Each path below is one point turned by a fixed rotation once a step. After each direction that follows a path, write how fast that rotation turns it, in degrees a step (0 if it stays still).
Each turn is a multiple of 5 degrees from 10 to 175, or 0.
Each row of a path follows its step; steps can be skipped.
Rotation 1:
step 1: [ -9  -4  -5   5   3 -11  -7  10   4   8 -22 -16   2   4  -1 -15   5   3
  -8  -6  -2  -5 -11  -1  14  -2   4   8   3  -5   5   1  10   6  -2  -8
 -22  13  19  -2  -5   1  -3  -5   1 -14]
step 3: [  3 -11   0   2  -7   7  10   4   0 -16  -6  -9 -10  10  14 -13  -3   2
  -2  -3  -2  -7   8  -4 -13   6   6   5   7  13  -7  17  21  -1  -8   6
 -16 -10  -3   6  -4  15   6   4   2   8]
step 4: [ -4 -13   8  -8  -3 -15   2  16  -7 -13  -5  -5  -8   9 -16   7   0  -5
 -15  -9 -12   3 -11  -5 -10  -3   6   6  -6   1   4   7   2 -15   4  -6
  -5  15  18  -3  12   0  -4  -2   6   7]
step 6: [ -1  -2  15   4  -2  -5   5   1  15   2   3 -10  -5 -15  10  11   1  -1
 -12  -8   0 -11  12 -11  -4 -14  -5   7   0   0 -17  14   7  -1 -10   5
  -7  -3  -4 -14  11   7   3   7  15 -16]
step 8: [  8  -5  12  -9   3 -20   3  -7 -11  -1  -1  -9  -8  -6 -16  -3 -15  -5
 -13   3   7  -4   3  -7   5  21   1  -1  -6  -8 -10  12  -3 -16  -9  -9
  -6   8   9   8  -1  -3  -1 -12   6   0]
step 25: [  0 -16   4  -8  -1   6   4   4  -9   7  16   6  -1   3  -1  -4  -4  -8
 -17 -14  12  -6   2  -7  -5 -10   4 -10  -3   3  -5  12  -9  -8  -8   8
  -6   8   9  12   3  -2  -4  -2  23 -19]
step 26: [  4 -10   7   9   4 -13   6  11   2   0   1  -7 -10   9   2 -16 -12  -1
   4  -9   0   6   5  -9   9   3  -1  12  -1 -12   0  -5   0  -2 -15  -1
 -26 -10   3  -1  -4 -16   9 -15  -2  -7]
step 27: [  0  -6   8   5   7  -1   5  -1  11   1 -11  -5 -10  -5  -2  -5  -3   4
   0   8   7 -12  -1  -6   1  -5   5  21 -21 -16  -6  15   4   0  -1 -23
   6  13  15  -1   5   4  -7   5   6  -5]
step 28: [ 10 -12  -1  -7   2  16  -6 -11  -8  -2  -9   5   2   0  -5 -12   0  -6
  -8 -12   6   4  -1  11  -1  -6   1   6  -8  -2 -14   7  26  -6  -5   5
 -21  15 -11   7  -4   7  -1   5  -1  -7]
Directions:
[-7  3  2  5 -4 -2 -3 -2  0 -2 -1  0  0  0  1 -1 -1  0  1 -2  0 -1  2  5
 -2  7  3  0  0 -1 -4 -1  3 -4 -5  1  1 -2 -2  0 -4 -4 -2 -1  1 -1] : 140
[ 1 -2  0  7 -3 -2  1  0  0  4  4 -2  1  0 -2  1  0  1  0 -5 -3  2 -2  0
  4 -2 -2  5 -1  0  3 -3  5  0 -1  6  0 -1  4  0  3  1 -5 -2 -1  4] : 130
[-3  4  2 -1  2 -3 -1  0 -2  2 -2 -6 -8  4 -4 -3  0 -2 -3  2 -2  4 -2 -1
  4  3  0 -1  1 -4  2  0 -2  4 -2  1  3  1  2  0  1 -5  2 -2 -2  0] : 100
Rotation 2:
step 4: [  2 -11  -3  10  15   0  -2   1   5  -7   8  -6  14 -18   6  -2 -18   8
  -2 -10   4   8   5  -7 -10  -3   3   2   5  -7   3   1  -1 -12   6  14
 -16  -3  -7   0  -3  -2 -14  17   2  -1]
step 16: [  0  -3   0  -2   0   1  -7   1   2   3  -7   4   7 -20  12  -5 -19   8
  -1  -5  -5 -19  -6  -8 -10  -8  -3  -1   1  -6   3  13   0 -12   0   0
 -17  19 -17   0  -8  -6 -12  10  -1  -2]
step 17: [ -2  -3   6  -8   8   2 -11  10   2 -14  -7  -7   5 -13  12   1 -13   0
  23  -4  -1  -7  11   4  -9   8 -13   1  -4  -6   4  15   1   8  -9   8
 -11  15 -10   2  -2  -6  -6   3  -6   1]
step 22: [  7   9 -11   2   7  -9 -11   2  -3 -10   2  -4  14  -4  -1  -1  -2  20
   4  -1 -10  -2  -4   7 -13  -7  -8  20   2  -8   4  10   6 -14   0  -1
 -16 -13  -2   3  12   8 -11   6  -1   3]
step 25: [  2  -7  -6  14  15   2  -2   8  10 -12  -6  11   3 -11   8  -5 -12   7
  10  -6   1  -8  15  -1   7  12  -7  -1  -6   6   0 -13 -11   4  14   0
 -13   0  -4  14  -6   1 -13  11   8   3]
step 28: [  2  -2   5  -4  -7  12  -9   5  10 -11  -3  -5  -4 -14  14  -5 -13   9
   9  11  -5  -1  -7  -4  -4   1  -8  12  11   7  13   5  16  -1   0  -6
 -18  12 -11  -1   6  -4   0   7 -13   0]
step 29: [ 12   1  12 -12  13   2  -8  15   2 -10  -2   8   2 -18  21  -6 -10   1
   5  -6  -4   6   1   8 -10   3  -6   9  12   5   3  -9   6   0  -7   3
  -3   6 -10   2   0  -3   1  11  -9  17]
step 31: [  7  -1 -20   3  15  -4  -5  13   0   2 -11  20   5  -7  12  -3  -9   5
 -13   5  -4  -2   3   8  -7   7  -2   6   3   4   4  -2  10 -10   3   5
   5   0 -10  -6  -5  -6  -5   9   2  22]
step 34: [ -4  -6  -8  -1  10  -7  -4  -1   5  -9   0  -1  11   0   0   2  -2   6
  16 -10  -6 -11   1   2 -26   1  -1   5  -3 -14  12  -1   5  -1   0  13
 -25   7  -5   4   5  -7 -11   1  -6  -3]
Directions:
[-6 -1  2  0  7 -1  0  3  3 -3  3  1  1  5  2  2 -2  0 -3  0 -1  0 -2  0
 -1 -1 -1 -4  0 -3  1  2  3  0 -3  0  4  1 -4 -7  1 -1 -2  0  2 -3] : 25
[-2 -3 -3  1 -1  2  0  1 -1 -2 -3 -7 -2  2 -3  3  2 -3  2  3 -1  5  0 -1
  2  4 -1  4  0 -4  6  3  0  2  2  1 -2  4  1 -2  5  0  0 -3 -1 -2] : 170
[ 0  3  0 -1  4  1 -3  2 -6 -3  5 -3  2  4 -2 -4  3  2  5 -3 -2  0 -1  0
  1  2 -3  0  1 -1  1  2 -5  0 -4  3  3 -1  4  4 -2  0 -2  4 -2  2] : 145
[ 1  0  0 -5 -4 -6  2 -4  1 -4  1  0  0  0 -2 -3  0 -3  3  0 -3 -2 -1  3
 -3  1 -1  1  6 -1  1 -2  1  5 -5 -1 -2  2 -4 -1 -1  7 -2  0  1 -1] : 65
[ 0  1 -4  2  1  1  3  1  1  2 -2  1  6  3  2 -1  2 -4 -1  0 -4 -4 -1 -2
 -2  1 -1  0 -5  0 -2  2 -8  5  0 -2 -5  3 -1  0 -2 -3 -2 -1  5 -2] : 40
[-2 -2  0 -3 -3  0  2  5 -1 -2 -7 -1  0  1 -2 -4  2  2 -5  1 -1 -3  3 -1
  4  0  2  1 -1 -4 -4  3  2 -3 -2  1  3  1 -2  4 -1  1 -6  1  3  1] : 70
Rotation 3:
step 5: [ 14 -19  -6 -11  -2 -14  -5  -8  12   0   5   8   4  -4   3  17   1  10
   0   9  -5   8  -6  -5   1   8   3  10  11   4  14   1  -1 -18   0   0
  -5  -1  11   0   2 -16  -2  -6   0   1]
step 11: [ -5  10  -1   2  -5   0   7  13  -4   4   7   7   9   2  -3  -5  -2 -14
   2   5  -4   0  -9  10   4  -8  -2 -15  19  11   0  -3   7  14   3  19
 -18  -5 -16   4  -1   6  -3   2  -8   8]
step 12: [  4   2  -3  -9   2 -11  -6  -7 -20  -1  11   8 -11  -6  -2  -5  -3  -5
  -6   2 -12  -5  -3  -5   2  12 -17 -16   9 -11  -3   6   5   7   6  -8
  -2   2 -15  11   5   0  11  -7   4 -14]
step 16: [  1   9   2   3 -15 -10   3   8   7  -4   4  -5  -7   3   2   5   9   5
  14   4  16  -1   2  -2   8   3 -10   8  10   0 -10   5 -10 -17   1   3
  -8  12  -3  20  16  -5  -3 -14   1  -8]
step 19: [ -6   0 -12  -6 -13   1 -15   6   2  -4   4  -9  -4   6   1  -1   8  -4
  13   2  -1  14  13  12   4  10   4 -13   5  -7  -7  -7 -11  -7   9   6
   3  -3  20  18  -2   8  -6   4 -11  -3]
step 25: [ -5   6  16 -10  -2   6   8   1   5 -11  -2  -8   2  -6   0  15  -3 -11
  -5   1  -8 -19  -9   0  -5  -5   6   3  -3  -4  10   2 -12 -11   0  12
  -3  15 -12   7  -9 -15  -3  -2  14   1]
step 26: [ -1  -9  -3  -3   1  -7  -9   6  -4   9 -15   3   1  12  10  27  -4  -5
 -16   4 -21  -6   8  -8   9   0  -6  -1  -7   6  -5   2   3  -5   2   0
   1  -3  -6  -3 -19  -3  -2   7  -8   4]
step 31: [ 11   5  -7  -7   0 -12   6  -6 -15   0   5  10  -9  -7  -2  -5  -6  -3
   9  -2  17  10   5   7   8  -1  -8  -1 -11  -2  -3 -20   1  -3   9  -5
  -6   1 -13 -13 -13  -4   0   5 -17  -1]
step 32: [  2   4   2  -3  -2 -12  -2  -8  -9  -6   5   6   2   9 -12  10 -15   0
  10   0  14  -6 -10   9 -11   1   5  18  10  10  -5  -3  -3   3   1  -4
 -13   3  -5   8  14  17   1 -11  -5  -4]
Directions:
[ 0  4 -3  2  2 -2 -3  2 -4  6 -2  0 -1 -1 -5 -1  0 -2 -2 -7  6  3 -1 -3
 -1 -2 -2 -1  3  1 -1  1 -2  0  2  0  3  3 -2  1  2  0 -5 -5 -2  0] : 20
[ 2  0  2 -1  2  2  0 -3  1 -2  2  3  2  1 -1  1  0  5 -4 -3  0 -4  7 -3
 -5 -2  0  3  4  1 -1  1 -1  1  4  1 -2  2  2  3  0 -7  3 -1  2 -3] : 90
[ 1  7 -2  0 -2  3 -1  4  1 -1  4  0 -1  0  3 -4 -2  1  4  5  3 -1 -1 -7
 -1 -1  3 -3  0  1  3  0 -3 -6  3 -1  3  1  4  0 -1 -2  1 -1  1  2] : 125
[ 1 -1  2  1  1  5 -6  3  0  6  2  3  0  0 -2 -1 -2  1  2  5 -1 -1  0  0
 -3  4 -5  2  4 -4  2  1 -1  4 -5 -4  3  2 -2 -3  1 -1  0  3  2 -1] : 120
[-3 -5 -4 -1  1 -2 -8  2  0 -1  2  3 -3 -1  4 -1  3  3 -5  1  3 -3 -2  3
  0  2 -2 -1 -3 -2  2  2 -1 -2  3 -1 -1 -4  0  4 -1 -2 -1 -1 -2 -2] : 155
[-3 -5 -7 -1 -2  2  4  1 -2  6  4 -1  2  3  3  0 -2 -3  2  2  1  2  1  0
  2  0 -4 -1 -4  1 -1  1  1  4  1  2 -2  5  3  2 -1 -3  2 -3  1 -3] : 95
[-4  1  1  1 -4  1  2  3  4 -2 -2  2  3  2  0  0 -1  0 -1  3  2  4  0  6
 -1 -3  2  0  6  1  5  2 -3  2  0  2  2  1  1  6  4  4  1  1 -4 -2] : 135
